In the rows, zero is written as 128.
name the system of each run:
Z86, path 1 (10 x 20):
[[125 109 196 114 111 129 149 178 154 132 109 126 172 162 125 169 104 140
  153 173]
 [103  75 129 117 146 124 121 140  60 177 157 155 137 167 134 166 108 103
  134 149]
 [116 157  70  80 153 145 171 138 104 170 118 145 170 106 132 163 156 146
  143 129]
 [113 131 101 178 111 184 152 106 139 136 121 151 156 125 156 162 147 142
   50 116]
 [150 140 108 120 140 107  93  86 135 172  86 150  97 127 157  83 153 120
   77  72]
 [106 165 163 112 113 125 141 110 188  73  88 147 144 152 151  83 136 128
  141  89]
 [ 91 100 167 145 108 117  82  99 110  79 164 108  89 164 187 104 118 135
  150 121]
 [ 97 143  94 109 167  72 135 119 108  92 171 110  97  91 111 105 118 130
  193 125]
 [118 148 101 171  85 153 129 154 135  74 168  98 134  90  82 146 142 148
  141 167]
 [178 116 123 167 126  99 116 143 115 163 134 108  80  93  92 115 113 138
   85 185]]
Z697, path 2 (10 x 20):
[[132 161 111 124 112 130 156 164 149 188 131 117 131 127 181  96 108 171
  189 120]
 [136 111 163 146 150 178 150 117 123  57 130 128 101  86  66 102 137 105
  109 138]
 [173 154  87 108  85  82  84 108 123 122 150  93 141 168 171 159 110 118
  118 143]
 [104 113 155 165 156 152 167 177 170 172 134 112 134  88 116 124  99 158
  170 107]
 [135  99 155 134 113 130  68 104 101  78 129 128 106 138  76 135 162  89
   85 139]
 [137 139 111 102 126  65 132 144 141 188 120 124 160 163 179 169  96 148
  138 145]
 [ 96  97 165 152 145 200 153 161 123 152 116 163 126 109  77 100 144 119
  143 106]
 [154 129 108  78 133  93  92  82  73  94 124 126 109 143 143 152 156 110
   84 163]
 [120 159  89 134 138 136 182 145 165 183 126 140 175 127 161 141  98 143
  147  88]
 [110 105 153 144 134 179 106 105 100  96 130 133  74  92 105  75 172 130
  124 108]]
Z597, path 3 (10 x 20):
[[139 174  71 160 117 118 190 123 142  83 153 147 131 114 104 103 102 110
  115 157]
 [154 143 149 114 112 175 104 152 141 149  98  97  99  72 101  90 181 169
  149 122]
 [157 107 169 147 161 102 152 105 146  70 128 107 113 111 113 151  95 105
   73 166]
 [189 138 132 127  82 161 110 175 154 179 127 118 153 153  97 111 106 100
  160 117]
 [105  70 174 125 185 110 121 139 115 149 140  93 123 105 133 186 109 148
  148 134]
 [118 116  95 148  88 142 131 144 110 135 146 176 177 183  94 166 115  79
  101 146]
 [111 134 107 110 131 102 108 145 117 214 108 118 125 117 170 144 152 189
  143 134]
 [ 78 111 137 126 169 116 166  89 119  99  96 200 138 143 117 127 141  98
   79 120]
 [168 163 108  89  75 133  90 109 110 141 116 129 115 176 192  93 147 133
  129 122]
 [103 135 124 118 205 109 173  96 141 106 139 125 109  92 153 100 101 129
  156  81]]
Z466, path 4 (10 x 20):
[[105 102 152 134 120 176 124 152 134 205 115 152 157 165 163 125 122 129
  151  73]
 [ 97 102 113 103 175  95 118  75  62 111 136 156  78 125 146 104 147 113
  113 123]
 [126 184  72 113 103 159 152 103 153 102 135 130 177 145 179 143 133 123
  132  80]
 [106 118 146 167 126 169 136 131 115 146 144 132  68  98 156  52 133 165
  151 115]
 [120 168  93 136 121  86 132  91 137  38 138 139 114 121  97 102 137 103
  107 139]
 [162 163 151 127  72 163 140 168 169 121 122  89 144 134 153 113 120 167
  172 149]
 [115  91 167 168 157 111 154 149 117 109 147 137  87 103  62 100  95 108
  138 170]
 [172 152 101  92  90 113  93 144 128 101 131 103 165 139  79 176 146 104
  129 164]
 [151  97 167 141 157 155 162 168 147 192 118  99 140  96 134 169 101 161
  128 150]
 [115  89 121 146 139  96  81 123 106 156 123 163 126 139  61 148 137  76
   87 110]]
Z697, path 5 (10 x 20):
[[120 151 107  99 174 162 207 125 131 113 149 120 154 103 161 138 104 137
  172 106]
 [109 136  91 164 106 180 100  98 109  72 174 109 110  95 116 121 162 126
  121 101]
 [121 164  99 147 130  43 112 115 170 112 130  88 115  97 150 139 121 170
  119 136]
 [116 134 171 187  83 142 128 159 199 125 105 142 142 144 102  91 120 133
  128 111]
 [153 102 185 113 108  94 102 132  94 108 126 121  79 162 129  99 114 124
  135 198]
 [157 134 126  92 131 130 170 172 135 143 139 130 184 160 101 167  82  92
  167 157]
 [138  99 133 117 120 211 105 155  77 156 148  99 126 101 108 158 164 141
  147 136]
 [153 124  80 131 176  92 125 107 121 149 130 114 134  81 104 190 135 121
   66 133]
 [126 138 120 140 118 141  89 128 172 197  87 138 147 135 140 118 153 133
  110  47]
 [101  85 185 134 174 110 136  92 114 118 101 154  80 133 165  91 122 131
   95 122]]
Z385, path 6 (10 x 20):
[[ 69 133 139 137 104 150 121 128 107  71 126 162 107 117  78  88 179 130
  149 145]
 [161 154 107 126 100 104 177 131 109 109 139 134 115 156 170 113  94 143
  124 208]
 [160 106 164 137 136 198 154 175 128 159 140 112 121 109  91  99 105 118
  177 126]
 [173 110 118 105 149 141 107  91  79  90 139 101  96  95 105 150 152 107
   75 158]
 [194 142 120 147 122 106 127 140 190 166 111 100 160 139 128 153  81 107
   94 109]
 [102  88 186 122 146 118  63 136 140 147  91 118 111 113  91 127 169 141
  132  96]
 [ 95 126 118 108 122  68 126 103 116  91 116 162 166 183 142 183 130 108
   91 159]
 [103 131 122 130  89 142 114 172 135 203 133 135 161 165 158 129 123 155
  187 109]
 [ 64 105 117 111 179 159 163 112  71 120 142 148 116  88 127 147 162 147
  136 131]
 [156 182  41 135 101 149 163 103 125 132 142 153 147 138 147 113 122 108
  101 112]]
Z385, path 7 (10 x 20):
[[101 153  93 191 128  60 137 105 168 106 133 134 107 116 147 105 105 147
   93 125]
 [ 98 157 154 123 106 107 138 161 164 102 109 149 122 133  86  61 139 135
  192 131]
 [113 118 164 125  93 150 148 128  89  61 139 137 104 147 145 123 137 149
  129 211]
 [179 114 112 141 116 144 164 166  98 163 171 126 130 145 112 122  67  97
  158 171]
 [185 119 134  92 154 179 112 140 108 148 129  77 117  64  91 151 154 133
  140 132]
 [169 118 115 162 140 127 124 102 151 131 111 121 138 112 113 174 124 109
   25 127]
 [145 127 149 116 130  74  74 141 169 190  77 136 131 146 110 106 134 117
  123  86]
 [ 70 104 191  89 141 113 113 113 132  87  90 145 155 159 147 167 157 137
  125 127]
 [ 82 115  98 143  89 117 114 132  96 148 164 159 159 201 169 150 104 114
  143 129]
 [ 93 138  94  97 163 134 152 147 101 164 153 110 132  94 147 140 136 168
  199 115]]
Z466, path 8 (10 x 20):
[[ 95 119  81 132 104 166 108 144  87 194 147 142 156 142 148 165 154 145
  141 114]
 [ 98 128  94 127 180 116 161  97 103 156 101 164 100  87 144 115 159 158
   85 123]
 [126 163 111 132  90 162 124  94 158 114  87 173 151 159 153  98 157 114
   81  83]
 [154 132 166 115 132 132 143 106 124 123 116 127  72 144 196  50 105 137
  145 122]
 [120 140 127 128 134 131 141 108 142  40 166 129 128 138 106  96  97  75
  167  97]
 [145 144 118 136  83 157 110 145 109  94 183  65 111 109 145 133 125 160
  180 163]
 [107 133 102 188 148 107 164 154 155 118 150 112 124  65  70 141 110 149
  128 159]
 [138 145 131 135  71 117  80 165 150 138  94 124 144 123  66 143 175 144
  105 167]
 [157 107 182 111 153  94 164 149 147 155  76 138 135 137 127 147 101 138
   95 185]
 [142  98 153  95 134 136 104 149 114 162 114 159 165 180  80 137 117  62
  140 108]]
Z163, path 9 (10 x 20):
[[139 118 132 149 103  88  97 181 132 179 159  86 113 127 117 125  89 150
  187 153]
 [120 107 160 110 147 133 157 164 138 117  98 142 171 116  50 184 140 114
  115 172]
 [171 137 100 119  75 120  92 131  99 177 114 125 133 163 160 156 143 141
   85 169]
 [129 103 158 107 184 126 155 149 132 219  87 157 128 122 132 112 112 133
  135 104]
 [119 108 130 106 131 169  96  80  89 108 107 164 132 149 120 140 178  91
   74  98]
 [117 121 106 122 153 107 122  89 110 152 158 106 109 135 226 127 100 148
  140  90]
 [ 51 123 115 161 156 144 143 130 140 112 142 161 139 103  86 111 141 117
  154  68]
 [ 97 159 109 117 102 118 118 101 111  48 147 105 113 115 163 136 167 169
  132 165]
 [119 171 109 162 110 108 188 155 181 134 135 143 142 138 143  88  82 143
  161 133]
 [139 134 160 117  98 163 122 154 112  86 115 135  97 112  59  77 165 123
  155 167]]
Z86, path 10 (10 x 20):
[[ 82 115 160 131  91 122  94 146 129 128 136  97 146 151 176 174 141 184
  162 149]
 [ 62 109  87 147 168  65 146 115  87 139 151 170 113 122 114 132 115 122
  121 149]
 [131 185  61 112  75 161 127 144 113 133 127 144 141 117 108 112 182 152
  146 148]
 [147 124 141 183 123 157 178 112 134 127 116 136  92 107 166  98 112 155
   62 164]
 [178 133 129 103 136 144 102 106 115 133 118 148 103 140 101  63 128  64
  125  82]
 [153 142 182  90 133 153 147 130 174  88 112  78 143 121 170 135 117 151
  167 118]
 [ 97  67 156 167 153 111 102 111 117 106 178 111 128 139 119 165  85  91
  128 102]
 [120 148  92  82 143  75  90 149 124 152 128  97 139  91  89 160 160 147
  179 127]
 [ 86 132 122 190  97 123 166 158 160 116 129 148 162 128 108 168 123 158
   97 183]
 [145 113 105 134 102 115  88 132  73 199 117 164  89 148 114  94 147 120
   99 156]]
Z375, path 11 (10 x 20):
[[116 116 157 146 181 136 180  90 152  60 114 146 118  96 112 119 119 107
   83 123]
 [180 163 102  96  95 121  74 106 110 119 138 112  97 149 144  69 135 100
  148 103]
 [117 121 168 154 147 153 163 147 177 114 148  75 139  98 157 149  93 164
  169 108]
 [104 110 119 156 107 116  66 121 107  82 157 128 121 126  57 139 154  89
  120 124]
 [156 157 109 103  97  79 117 167 153 169 121  90 154 132 147 160 119 172
  160 164]
 [ 94  98 167 179 112 182 161 159 147 125 110 173 159 135  80 146 136 122
   91 144]
 [175 116 131  76 134  80 101 121  70 146 114 136  92 154 125 121 128 109
  115 185]
 [147 137 120 117 144 182 196 141 155 160 124 142 182 144 161 142  93 114
  139  95]
 [112  75 139 147 156 161  90 100  66 144 148 135  75 110 125 108 149 120
  102 109]
 [135 160  81  87 175  52 131 102 151 133 128 107 148 118 153 157 109 120
  138  91]]
Z597, path 12 (10 x 20):
[[169 158 141  74 119 167 105 131 154  89 102 110 153 118  78 127 165  96
  147  98]
 [149 103 158 183 130 141 128 120 156 119 162  67 111 114 182 150  79 150
  109 124]
 [119 116 121 151 122 102 105 168 126 145 152 145 132 132  38 112 109  82
  168 123]
 [107 120 157 105 107 136 109 154 135 123 121  86 163 124 142 206 157 178
  138 163]
 [106 107 118 192 126 123 185 142 124 168 133 185 129 148 127 118  89 126
   88 161]
 [141 133 133  54 127 115  96 145  86 175  83 148 118 131 108 112 181 132
  153 147]
 [134 123 137 105 175 141 188  84 133 100 115 133 149 135 192 165 104 127
   84 124]
 [154 129  95 140 109 155  95 116  97 176 141 153  99 149 130  61 125  86
  130  76]
 [111 135 116  84 176  76  93  97 130  89 137  82 131  97 136 167 146 137
  150  96]
 [ 98 142 111 196  79 170 142 116 171  88 147 147 160 151 133 125 118 113
  102  90]]
Z163, path 13 (10 x 20):
[[110 129 148 113 179 160 185 125 122  84 133 136 101  72  94  85 133 130
  166 124]
 [168 174  80 145  88 145 127  93 140  57 154 105 130 127 135 130 129 109
   89 133]
 [157 137 143 159 130 107 126 163 172 156 145  76  98  94 127  90  86 153
  173 118]
 [132 111 175 139 126 129 123 137 159  66 107 129 145 120  42 152 137  96
  103 149]
 [176 123 131 121  77  90  78 138 122 141 146  87 132 174 164 160 102 133
  126 170]
 [117  85 162 131 160 125 151 181 135 202 116 148 153 132  80 145  96 113
  151 132]
 [131 111 116  93 118 144  91 113  70 128 111 144 136 137 108 180 182 116
   79 163]
 [142 130 102 114 152 111 146 116 130 210 115 131 139 136 206 146 104 155
  117 107]
 [ 74 107 138 141 150 161 120 118 119 151  99 180 117 116  94  95 171 117
  119  73]
 [108 140 121  91 136 113 119  64 103  66 129 119 109 140 204 134 153 143
  113 125]]
Z375, path 14 (10 x 20):
[[187 131  79  94 130 148 122 135  90 185 132 105 149 112 127 185 139 124
  104 149]
 [142 105 129 174 160 151 145 130 162 203 104 140 143 104 122 152 119 127
   63  91]
 [130  99 165  98 161  85  76  94 123 153  80 153 106 148 131 109 146 103
   93  89]
 [101 133 147 107 127 106 133 105 145 124 122 142 150 189 216 123  99 126
  152  87]
 [ 44 107 129 155 129 137 138 124  89 109 172 159 101 137 146  86 128 139
  177 114]
 [ 94 165  67  89 145  92 142 114  91  82 154 118 122  96 127 142 158 154
  162 159]
 [130 182  70 169  89 168 163 130 157 118 127 132 137  90 126 117 154 161
  100 139]
 [170 136 159 144 138 119 131 124 150 109  94 114  75  75  88  86 145 143
   88 164]
 [199 154 162  94 111 134 125 117 171  77 105 105 145 153 120 121 110  84
  122 117]
 [159  90 177 159  95 175 100 153 126 141 168  89 115 154 140 117  84 113
  162 115]]

runs to name:
path 15 (2 x 20):
[[127 141 109 124  98 137 122 108 112  40 179  87 147 140 153 180 121 122
  134 160]
 [115 152  77 193 115 149 157 164 149 171 154 129 124  86 105  99 120 152
  147 116]]

Z597
path 16 (2 x 20):
[[151 154 159  79 139  48 130 126 161  89 109 100 119 137 142 118 105 136
  157 159]
 [ 95  99 177 137 111 166 144 173 141 111 151 129 174 159 100 158  99 113
  183 128]]

Z466
path 17 (2 x 20):
[[142 104 145 109 154 129 126 113  73  86 162 125  69 122 102  77 113  89
  164 142]
 [198 150 118 114 107 137 135 127 145  73 157  69 146 121 133 161  98 111
  130 153]]

Z385
path 18 (2 x 20):
[[125  82 189 137 156 142 121 119 119 123 139  75  90 102 178 150 122 174
  131 143]
 [128 120  84 152 139 115 129 124 122 108 165 151 154 138  60 156 102  56
  113 111]]

Z385
path 19 (2 x 20):
[[151 130 141 170  79 157 149 132 123 105 138 164 109 170 110  70  97  88
  111 159]
 [187 119 164  77 143 160 130 133  93 147 126 101  82 118 148  80 120 130
  173 144]]

Z86
path 20 (2 x 20):
[[ 97  98 171 142 138  71 137 153 120 157 111 133  99 123 130 135 121 175
  126 203]
 [121 152 112  89 124 137 170 127 122  98 101 193 174 169  93 128 137  78
  121 141]]

Z375
path 21 (2 x 20):
[[126 112 172 129 150 175 103 131 172 100 127  80 143  86 100 147 146 131
  152  70]
 [128 111 122 160  89  75  51 114 138 100 158  93 126 154 124 168 119 116
  104 133]]

Z375
path 22 (2 x 20):
[[ 92 137  98 163 140  74 180 107 121 114 136 158 110 122 162 125 106 158
   88 179]
 [126 182 111 118  92 140 128 149 156 124 112 161 133 136  88  56 149 110
  175 100]]

Z697
path 23 (2 x 20):
[[124 144 153 102 168  88 134 110 163 105 125 102 103 115 167  79 103 135
  184  79]
 [ 94 117 152 177 100 177 130 125 141  50 159 139 144 146  95 126 121  91
  134 112]]

Z163
path 24 (2 x 20):
[[148 125 100 167 125 143 161 111  89 170 144 155  80 131 177  73 110 141
   94 143]
 [141 179 101 102 149 126 132 102 160  89 104 141 127 100  90  79 155  98
  134  68]]

Z466
path 25 (2 x 20):
[[ 74 119 102 192 118  56 123 129 141 135 142 166 131 150 108 136 100 119
   98 137]
 [114 153 115 104  81 123  98 157 100 161 100 155 108 134 107  78 182 159
  162 159]]

Z86
path 26 (2 x 20):
[[128 125 100 174 121  61  74 108 138 175 141 112  96 132 166 115 109 142
  100  96]
 [ 79 158 146 113 132 101 132 144 162 106  85 165 126 113  75  75 168 137
  164 115]]

Z86
path 27 (2 x 20):
[[132 143 135 127  93 136 144 133 168  74 125 123 197 171 137 194 112 111
  109 145]
 [104  91 136 166 103 119  72 163 103 206 147 119  97 137 133 120 128 156
  154 128]]

Z385
path 28 (2 x 20):
[[107 110 105 161 119  73 145 128 106 138 139 174 137 165 115 155 100 107
   80 185]
 [139 152  96 100  99 157 129 162  97 202 115 158 124 136 126  85 154 143
  169 133]]

Z86
path 29 (2 x 20):
[[192 147  75 130 110  95 103 134 120 206 116 118 116 120 138 128 124 134
   93 145]
 [116 118 179 110 185 127 132 123 184 136  67 133 142 101 106 132 143 126
  112  71]]

Z466
path 30 (2 x 20):
[[183 106 113 127 115 180 106 141  93 159 124 124 138 113  70 167 153 102
   81 153]
 [179 120 107 103 165 110 115 126 127 218 102 106 127 101 146 160 129 135
   96 107]]

Z697
path 31 (2 x 20):
[[130 105 195  99 156 147 170 100 108  83 110 129  93 129 176 111 125 143
  114 170]
 [167 115 115 145 106 157 125 128 112 121 174 137 139 177 118 119  77  56
  136 109]]

Z385
path 32 (2 x 20):
[[187 119 151 124  92 138 124 151 141 178  81 147 153 169 125 149 122 116
   73 165]
 [175  93 150 103 165 153 142 145  88 207 119 141 101 131 134 101 102 106
  138 123]]

Z697
path 33 (2 x 20):
[[139 138 113 136 160  61 181 155 154 128 133 141 146 119  76 137  74 104
  130 164]
 [150 132 141  89  86 210 106 148 107 155  96 144 145 142 107 123 185 123
  136 123]]

Z375
path 34 (2 x 20):
[[144 162 152  67 140 103 179 129 140  83 105 135 119 134 142  81 116 132
  173 162]
 [176 139 125 151  78 207 151 142 123 110 154 140 137 156 114  96 106  87
  130 131]]

Z163
path 35 (2 x 20):
[[123 131 140 120 154  79 147 138 170  97 104 147 171 127  55 167 117  86
  108 139]
 [159 128 145 110  55 163  84 148 109 173 105 135 131 185 156 115 148 132
  131 143]]

Z375
path 36 (2 x 20):
[[154  96 188 179 129 126 121 114 148 111 106 115  83 107 121 116 120 141
   59 156]
 [171 128 133 115 111  71  97 138 143 158 126 134 136 190 124 113  78  76
  139 115]]

Z697
